Here are the same points, seen from different sides; a view may also be mirrored.
A view may leave some points out, and in a few views one point is out of place. Which views, in the order they come, and which point in each? Write none if none.

Scene 1 (6 views)
panel a:
  J_70 [ 37  18 -15  12 -17   9  38]
  J_963 [ 27   6  -9   1 -16  -5  23]
  J_843 [ 15  15  -5  -6  -8   4 -14]
  J_199 [ 34   2 -10   3 -19  -2  37]
  J_315 [ 36   0 -16   0 -20  -1  33]
  J_985 [ 31  -1 -16   5 -22  -2  32]
  J_939 [ 19  13  -7  -9  -8   1 -11]
  J_57 [ 38   8 -14   0 -16   3  32]
  J_62 [ 16   5  -6  -7 -14   6 -10]
panel b:
  J_70 [-29 -39 -16  15  33 -38  40]
  J_199 [-34 -29 -14  20  34 -33  42]
  J_985 [-29 -23 -17  18  32 -23  27]
  J_963 [-33 -17 -13  10  25 -24  36]
  J_939 [-29   7 -13  -4   7 -29  53]
  J_315 [-26 -24 -12  22  32 -23  31]
  J_843 [-30   8 -17  -6   5 -34  54]
  J_57 [-27 -27 -10  20  31 -28  40]
  J_62 [-29  11 -20   2  10 -32  48]
panel c:
  J_315 [-14 -27  -8   9   8  16 -27]
  J_985 [ -9 -23  -8   6   7  12 -28]
  J_963 [ -6 -29   0   1   3  11 -18]
  J_70 [-10 -38  -9   8 -12  17 -36]
  J_62 [ -7 -21   9   1  -9   8  14]
  J_843 [ -6 -29  15  -1 -15   5  16]
  J_57 [-14 -34  -6   9   1  20 -26]
  J_939 [ -9 -30  15  -1  -9   6  14]
panel d:
  J_843 [ 31   8 -67 -67  62  32  31]
  J_62 [ 28   2 -66 -70  48  56  23]
  J_963 [ 14  -7 -57 -66  68  50   2]
  J_315 [  6 -13 -49 -59  65  59  -2]
  J_199 [  9 -15 -52 -62  66  57  -8]
  J_939 [ 29   6 -62 -68  65  34  30]
  J_985 [  7  -9 -54 -62  65  62  -3]
  J_57 [  8 -14 -51 -53  65  50  -4]
panel e:
  J_315 [-26 -60 -45 -11 -18  62 -19]
  J_843 [-28 -51 -87  -9 -21  59 -55]
  J_985 [-27 -64 -44 -11 -22  63 -24]
  J_57 [-26 -57 -49 -16 -11  66 -20]
  J_199 [-25 -65 -41 -14 -14  62 -23]
  J_939 [-26 -52 -85  -6 -19  58 -50]
  J_70 [-29 -62 -48 -26 -12  80 -21]
panel f:
  J_939 [ 38  19 -12 -33  -3 -10  26]
  J_315 [18 16  8 10 -8 -4 19]
  J_199 [23 15 13 10 -9  0 17]
  J_70 [19 10 29  2 -6 -8 28]
  J_985 [ 21  13   8   9 -11   1  24]
  J_843 [ 40  16 -12 -37  -2  -7  29]
  J_62 [ 35  14 -17 -29   0  -2  28]
  J_963 [ 30  16   6  -3 -10  -4  21]
Moved in: panel b, panel d
  panel b moved: J_199
  panel d moved: J_62
